One turning vector, and how many steps it has turned:
The counts run from 0 to 179.
-2.41 -1.35 +2.78 -6.03 +0.77 -0.07 +0.77 +0.68 -5.25 +2.19 +0.56 -2.36 +1.54 -3.29 -0.85 +2.44 -3.00 -2.28 -0.62 -4.40 -1.99 -0.52 +1.85 +0.32 +1.08 -1.96 -2.87 -4.19 -1.17 -1.95 +0.31 +0.93 -1.75 +2.94 -1.13 +3.31 -0.49 -0.70 +1.56 +2.09 -1.56 -0.39 => 176
-2.61 +2.83 -2.53 -2.59 +2.54 +2.15 +0.70 +2.88 +0.46 -1.32 -0.81 -0.65 -2.07 +0.26 -2.98 -1.46 -4.33 +2.41 +0.11 -3.29 -1.37 +0.33 +2.48 +2.58 +4.83 +1.93 -0.85 +3.04 +2.85 -1.44 -0.39 +0.95 -4.13 -0.43 -2.01 -2.27 -0.62 -2.92 -2.58 -3.40 -1.32 +0.74 => 123
-1.17 +1.02 -1.88 +1.06 -0.47 -1.11 -2.70 -3.03 -1.71 -1.97 +1.08 -3.55 -1.32 -2.91 +3.31 -1.26 -0.29 +0.66 -0.51 -1.97 -0.31 +1.22 -1.95 +1.35 -0.79 +1.58 +7.64 +2.53 +0.04 -1.19 +1.54 -1.79 -5.48 +1.51 -2.48 -1.96 +1.39 +0.34 -1.87 -4.54 +1.77 +0.34 => 4
+2.07 +1.65 -2.52 -2.41 +2.88 +1.19 -0.14 +0.80 -1.15 +1.84 -2.57 +2.13 -0.09 +1.07 +0.01 +1.82 +1.41 -1.79 +2.05 -1.27 -2.10 -0.64 +1.76 +2.79 +0.13 +1.57 +1.56 +3.73 +7.42 -2.02 +2.03 -2.60 -4.62 +0.03 +1.73 -1.73 -1.27 -3.57 +4.48 -2.35 +2.38 -0.02 => 8
-2.06 -1.30 +1.53 -3.37 +2.00 +0.33 -3.31 -5.69 -1.02 +1.09 -2.55 -0.46 +4.22 +1.62 +1.26 +3.66 -0.13 +0.00 +3.77 -2.54 +2.02 -0.64 -0.33 +5.67 -2.25 +0.27 +0.46 -2.12 -1.86 +1.59 +0.74 +0.10 -0.35 +1.13 -0.22 +1.77 -0.12 +0.44 +1.51 -3.15 -1.28 +5.49 => 146
+2.44 +3.91 -1.84 +1.71 -0.12 +3.50 +1.33 -4.09 +5.77 +1.51 +1.47 +1.39 +2.59 -2.66 -0.49 -1.49 -2.76 +0.03 +2.83 -1.71 -1.23 +1.18 -2.94 +1.70 +1.19 +0.85 -3.17 -3.88 -3.74 +1.02 +1.81 +1.88 +0.43 -0.80 -3.10 -3.51 -2.65 +1.89 -1.99 -2.66 -0.06 +2.30 => 114
-2.38 -0.16 -4.31 -1.28 -4.84 +0.51 -0.65 -6.25 -1.79 +0.63 +3.87 -0.09 -3.92 -4.56 -0.24 -0.28 +0.25 +0.02 -1.08 -3.28 -2.47 +2.79 -2.43 +1.10 +2.35 -2.51 +3.00 +0.79 +1.82 -1.66 +1.42 -0.36 -1.96 +0.54 -2.05 -2.02 -0.49 +1.44 -3.01 -1.01 -0.11 -1.38 => 126
+2.68 +1.55 -0.16 -5.87 +1.95 -1.54 -1.38 +1.69 -0.21 +1.44 -0.96 +2.58 +4.14 +0.24 +1.10 -0.44 -3.86 -1.90 +0.61 -1.16 +0.03 -1.39 -0.80 +0.08 +1.76 -0.51 +0.80 -1.47 +2.49 +1.23 +1.88 +1.13 -1.72 +4.75 -1.00 +1.61 -0.60 -1.45 +5.22 +1.29 -5.18 -0.80 => 140
-0.40 -0.63 +2.93 -2.67 -0.02 +0.76 -1.38 -0.66 -4.11 +3.48 +0.57 -3.80 -0.54 -4.35 +0.09 +1.07 -0.84 -2.39 -0.89 -5.11 -4.93 +0.82 +0.64 +0.39 -1.12 +0.42 -2.43 -5.51 -1.32 +0.74 +0.81 +1.72 +0.28 +2.12 -3.02 +3.89 -1.36 +0.72 +0.42 +2.95 -2.88 -0.32 => 175
+5.17 -0.37 -1.90 -1.31 -1.69 +2.19 -0.18 -0.64 -0.60 -0.32 +6.67 +1.83 -2.00 -2.82 -1.69 -0.16 -0.10 -3.32 +0.53 -1.28 -1.68 -0.73 -4.02 -2.51 -1.12 -3.82 -1.11 -0.93 -0.92 -2.34 -1.17 -5.17 -2.20 +2.50 -2.24 +3.76 -1.03 +1.82 +2.27 +2.02 -1.55 +1.81 => 169
-0.67 -3.08 -0.10 -4.06 -1.22 +2.18 +2.35 +2.98 +0.02 +2.21 +0.63 -0.64 -0.46 -0.11 -1.07 +0.04 -2.03 -4.48 -3.21 +3.30 -2.95 -1.45 +1.74 +3.57 +0.07 +3.40 -1.38 +0.47 -2.56 +1.33 -0.94 +3.05 -0.95 +1.08 +2.54 -1.97 +4.63 -1.59 +1.96 -2.30 +5.60 +0.75 => 63
-0.60 -2.09 +0.96 +2.11 +5.30 -0.63 -0.52 +1.81 +1.80 +1.39 +1.96 -1.74 -0.18 -3.78 +0.45 -2.98 -0.36 -1.88 -3.08 -0.26 -0.42 -1.91 +0.88 +0.91 +1.77 -5.12 +1.24 +4.56 +2.30 -3.87 +2.83 -3.69 -2.38 +1.79 -1.68 -2.12 -1.45 -2.40 -0.63 +0.04 +3.69 +1.62 => 39
+2.08 +3.69 -1.95 -6.26 -1.41 -0.05 -1.99 +1.77 -1.51 +1.62 +1.31 +2.46 -2.38 -4.99 -2.02 +0.57 +1.61 +1.34 +2.51 -3.55 -2.21 -2.60 -1.68 -0.38 +0.57 -0.73 +2.52 +1.13 -1.00 -2.28 -1.49 -2.27 +1.09 +0.60 -6.39 -2.39 -0.20 -1.47 +1.36 +0.38 -2.53 +1.21 => 133
+3.48 +3.20 -0.46 +1.59 -1.89 +3.64 +0.62 -2.88 +0.09 +3.44 +2.49 -0.04 +3.92 -0.31 +0.91 -1.06 -0.07 +0.67 +0.53 +2.53 -1.49 +0.37 +0.30 -0.38 +1.15 -2.42 -0.16 +1.08 -5.26 -0.82 +2.05 -3.53 +3.22 +0.43 -0.76 -0.64 -7.25 -2.09 -2.90 +1.95 +0.86 +0.36 => 78
+5.44 -0.62 -2.48 -3.57 -0.25 +2.25 -1.86 -1.14 +2.62 -0.68 -0.45 +2.01 +1.94 +1.03 -0.19 +2.73 -1.92 -5.44 -1.19 +1.28 -4.71 -1.97 -4.40 +0.85 +1.16 +1.60 +2.96 -1.60 -0.18 +2.68 -0.49 +1.75 +3.03 +0.10 -2.99 -1.45 +1.42 +2.30 -0.15 +0.42 -1.81 -4.64 => 102
+0.97 +1.56 +1.27 -6.50 +1.71 +2.45 -0.11 +3.52 -0.54 +2.09 -0.90 -1.43 +2.86 -0.57 -2.10 -2.08 +1.16 -1.50 +4.34 -5.17 +1.18 -3.37 +0.47 -0.83 +2.38 +0.59 -2.89 -1.83 +2.22 +1.47 -0.46 +1.11 -3.20 +2.34 -0.39 +0.86 -2.57 -0.11 +3.10 +1.16 -2.95 +2.01 => 19
+0.34 -0.09 -1.87 +2.15 -2.61 +4.83 -3.81 -2.22 -0.01 +1.24 -0.39 -3.31 -1.02 +4.01 +1.87 -1.77 -2.81 -1.56 +1.66 -1.82 -2.08 +1.80 -2.43 +3.17 +0.81 +4.23 +4.62 -3.36 +0.04 -0.51 -0.67 -0.03 -1.13 +3.48 -3.63 +1.46 +0.32 -0.99 -3.43 -0.94 +3.78 +0.38 => 156
+3.00 -0.71 +0.57 -1.54 +1.91 +3.19 -0.86 -1.39 -1.31 -2.14 +2.52 +1.85 +0.45 +1.08 +5.01 -0.51 +1.78 -1.73 +1.40 +0.13 -3.65 +0.95 -0.71 -0.21 -3.31 +3.55 +2.78 -1.67 +4.47 +2.02 +0.82 -0.51 -4.60 +1.29 -1.69 +5.37 -0.23 +3.69 -0.78 +0.77 -1.20 +1.35 => 16
-0.70 -1.41 +2.43 -6.53 +3.57 +1.73 +0.73 +1.71 +0.45 +0.66 -0.84 -1.44 +1.36 -2.20 -1.64 -3.58 -0.68 -0.77 +1.61 -4.19 +0.64 -3.90 +1.65 +0.20 +1.21 +0.70 -2.16 -0.95 +2.58 +2.12 -0.65 +2.72 -4.99 +2.68 +0.73 -1.19 -1.45 +0.34 +2.75 -2.83 -1.95 +2.45 => 20
-1.87 +2.92 -3.14 -2.33 -4.57 -1.55 -2.50 +0.56 -2.89 +2.65 +5.03 -2.49 +1.06 +1.29 -1.20 +1.34 -0.37 +0.43 -3.75 -2.37 -4.65 -0.13 -2.23 -0.09 +4.31 +0.84 +2.78 +1.92 -2.43 +0.84 +2.75 +1.25 +0.96 +1.06 +0.25 -1.24 -0.63 +2.95 -2.32 +0.26 -1.47 -2.13 => 90
-2.18 -1.86 +1.20 -5.80 -2.85 +3.03 +0.57 +1.40 -1.77 +4.91 -1.76 -0.86 +0.76 +0.52 -1.45 +1.30 -0.93 -2.92 -0.50 +0.82 -2.47 -1.69 +2.25 +4.23 +1.18 +1.84 -2.08 +1.12 -0.58 +1.87 +0.66 +2.85 +1.55 -0.11 +2.16 -0.58 +1.90 -1.75 +3.25 +0.59 +5.09 +2.39 => 62
+2.93 -0.24 -2.43 -0.84 +5.70 +3.49 +3.18 -0.79 +3.50 +0.33 -1.34 +2.15 +5.74 +0.62 +1.60 +0.46 -0.12 -0.88 +1.36 +0.92 -1.79 +0.07 +0.05 +3.15 +0.36 +3.44 -0.89 -0.33 +0.07 +0.90 +1.22 +0.89 -3.33 -0.83 +0.83 -2.74 -2.48 -2.21 -3.17 -4.80 +0.86 -1.95 => 112
-4.32 +0.22 +0.60 -5.84 +1.34 +2.21 +0.90 +0.73 -4.00 -1.94 +3.69 -0.86 +2.73 -0.65 -1.11 +3.03 +2.13 -1.93 -1.85 -1.85 +1.60 -2.27 +0.14 -1.52 +2.17 -2.98 -2.60 +2.53 -0.89 +0.09 +0.56 +1.29 -4.31 +0.07 +2.98 +2.37 +2.29 -0.53 +1.07 +2.81 +1.71 +2.25 => 56
-6.39 -2.71 -1.90 +1.77 +4.54 +2.47 +0.59 -2.22 +3.30 +0.56 -0.55 +0.73 -0.75 +0.38 +0.30 -1.79 -2.29 -3.20 +3.13 -1.88 -0.52 -2.34 -2.59 +2.98 +1.00 -2.71 -1.43 +3.63 +3.94 +1.37 +0.32 +1.07 -0.44 +0.57 -1.36 +0.15 -0.70 -0.13 +2.44 -1.34 +3.57 +4.14 => 153
-1.40 +4.03 -1.05 -1.19 -2.12 +2.98 +3.20 -3.28 +3.77 +2.78 +1.49 +2.44 +1.20 -1.90 +0.35 -1.15 -3.23 +0.51 +3.68 -1.41 +0.24 +0.75 -2.79 +2.58 +2.39 -1.76 -3.86 -2.21 -2.95 -0.73 +1.40 -0.57 +1.33 +0.30 -2.54 -3.22 -2.37 +0.24 -0.22 -1.28 -0.29 +4.27 => 115
-2.18 +2.95 -0.11 +0.38 +0.29 +1.35 +1.02 -2.31 -2.02 +1.17 +4.38 +0.38 -0.68 -0.92 +0.55 -2.44 -2.46 +1.01 -5.35 +0.66 -4.34 +1.08 +4.09 -0.18 +2.02 +0.22 +0.05 +4.20 +1.49 +1.56 +5.77 +4.74 -2.49 -1.65 +1.31 +1.33 -1.39 +0.46 -2.02 +1.58 -0.70 -0.56 => 88
-3.17 +0.97 -0.82 -0.76 +1.27 -0.43 -2.14 -0.72 -1.54 -1.20 +0.02 -1.86 -1.49 -2.18 +2.35 -2.01 -1.36 +2.30 -1.64 -1.09 +1.88 -0.55 +0.77 +2.37 +0.39 +0.44 +5.98 +3.98 +1.89 -2.94 +1.56 +0.18 -5.33 +1.37 -3.93 -2.97 +3.00 -2.30 -1.47 -3.31 +2.28 +1.72 => 3
+0.83 +1.81 -1.70 -2.74 -3.39 +3.74 +0.41 -1.48 -1.99 +4.30 +2.72 +2.58 -3.27 -3.49 -0.60 -1.57 -0.47 -2.46 +3.15 -2.96 -0.01 -3.40 -3.00 -0.88 -0.43 -1.22 +2.59 -1.41 +0.14 -2.59 +0.02 -2.59 -0.07 +1.59 -4.94 -1.67 -0.45 +3.94 +3.19 +1.48 +0.56 +2.63 => 12
-5.07 +2.87 -0.30 -1.10 +3.39 +1.59 -1.77 +0.92 -1.70 +1.19 -1.05 +0.09 -1.58 -1.04 -0.03 -0.94 -3.06 +1.64 -0.92 -1.52 +2.14 -0.63 +2.15 +3.59 +2.88 -0.73 +1.99 +3.31 +1.25 -3.85 +2.48 +1.35 -2.85 +1.17 -4.45 -3.77 +1.81 -3.38 -0.55 +0.13 +2.12 +4.45 => 2
-3.44 -5.75 +1.65 +2.50 +3.38 +1.68 +0.31 -3.25 -0.60 -1.00 -2.93 -2.33 -2.80 -2.07 +0.71 -0.93 -3.85 -3.27 -0.55 +0.16 -3.27 +2.36 +2.49 +3.34 -1.87 -0.42 +0.77 +2.05 +1.79 +0.18 -0.21 +0.08 -0.98 +0.18 -2.17 +2.67 +0.54 -4.76 -1.27 -0.67 +3.98 +0.30 => 33
-1.36 +0.77 -2.83 +0.75 -1.11 +1.13 -0.83 -3.63 +0.66 -1.69 +2.92 -1.28 -4.35 -4.44 +0.09 -2.57 -1.97 +0.82 -2.59 -4.21 -2.18 +1.87 -0.15 +1.42 +2.10 -0.79 +2.17 +1.71 +1.46 +1.10 +1.24 +2.10 -4.20 -0.92 -3.28 -2.42 +0.41 +1.75 -4.29 -3.54 -0.69 +0.13 => 125
+0.87 -0.74 -0.34 -3.53 +1.49 +2.20 +0.15 -0.05 -1.69 +0.91 +4.23 +2.66 -1.48 -1.57 -2.47 -0.39 +0.55 -1.76 +0.75 -1.21 -0.30 -2.48 -1.59 -2.96 -0.75 -4.09 -2.12 +1.55 -0.27 -2.64 -1.19 -5.06 -1.21 +2.21 -1.62 +4.80 -2.79 -1.07 +2.75 +3.08 -1.59 +2.16 => 170
+5.68 +4.10 -2.23 -2.81 -0.45 -0.33 -2.49 +1.88 +0.32 +0.75 +3.89 +2.49 -2.02 -4.30 -0.41 +0.73 +3.12 +1.25 +0.45 -2.09 -5.29 +0.40 -1.56 +0.66 +0.08 +0.50 +2.54 +1.02 +1.76 -2.50 +0.28 -0.80 -0.25 +0.18 -5.13 -2.59 +0.97 -2.08 -0.25 +1.97 -0.52 +1.08 => 132
-3.05 -1.51 +1.50 -0.43 +5.28 +4.93 +0.70 -0.22 -5.49 +4.89 +1.33 +1.14 -0.07 +2.55 -1.04 -1.75 -1.30 -1.41 -2.52 -0.10 -2.04 -5.08 +4.33 +0.60 -1.62 +0.92 +1.03 +2.23 +1.52 -0.03 +1.81 +2.57 -1.93 +0.63 -1.12 +3.22 -2.17 +2.00 +0.51 +0.80 +0.49 +0.18 => 51
-4.44 -0.77 +1.06 -0.19 +3.77 +3.94 +0.43 -0.79 -2.88 +4.82 +1.75 +2.31 +0.04 +1.46 -2.26 -0.70 -1.32 -2.35 -0.05 +0.10 -2.13 -5.50 +1.84 -1.23 -1.27 -2.58 -0.58 +3.70 +2.80 +0.03 +2.53 -0.40 +0.51 +0.63 -0.20 +2.84 -4.40 +2.21 +3.18 +2.12 -0.99 +1.17 => 50
+6.60 +0.23 -1.69 -0.34 -2.34 +1.28 -0.44 +0.39 -0.85 +0.02 +5.14 +0.26 -2.97 -2.98 -0.87 -1.57 -0.16 -2.36 -1.98 +0.25 -3.09 +0.71 -1.56 -0.76 -2.46 +0.50 +0.40 -2.46 -1.93 -3.51 -0.46 -3.52 -4.92 +3.89 -0.94 +2.18 +0.37 +2.46 +1.10 -1.39 +0.51 +0.69 => 168
-0.77 +1.37 -3.68 -1.19 -2.41 +0.05 -2.72 -3.75 -2.19 -0.43 -1.49 -0.62 -0.06 -1.53 +2.76 +5.40 +2.16 -0.47 +3.78 -3.22 -2.18 +2.06 -3.77 +1.20 +0.82 -2.79 +2.24 +1.92 +4.04 -2.20 +2.32 -5.73 -2.23 -0.37 -0.93 +1.16 -1.51 +0.00 +1.23 +0.65 +1.26 +0.08 => 6
-0.57 -4.77 +0.51 +3.01 +1.54 +2.67 -0.39 -2.37 -0.49 -0.80 -0.31 -1.84 -1.43 -2.32 +2.92 -1.59 -1.63 -2.44 -1.11 +0.42 -3.84 +4.13 +1.60 +1.68 -0.43 +0.79 +1.86 -1.72 +1.04 -1.73 +0.47 +0.99 -0.54 +1.35 -2.51 +2.10 -0.76 -5.95 -2.62 +0.79 +5.14 -1.58 => 34
-1.65 -3.48 -0.30 -2.98 +5.03 -1.55 -1.11 +0.62 -3.01 -2.52 +3.21 +0.12 +3.56 -1.52 -2.69 -0.03 -2.22 -4.39 -3.69 -0.28 +0.11 -1.08 +2.37 -1.16 -0.37 -2.19 -2.01 -1.26 -1.01 -0.97 +0.64 +2.87 -5.47 +4.68 +3.30 +1.04 +1.99 -2.13 +1.47 -2.72 -0.51 +0.25 => 178
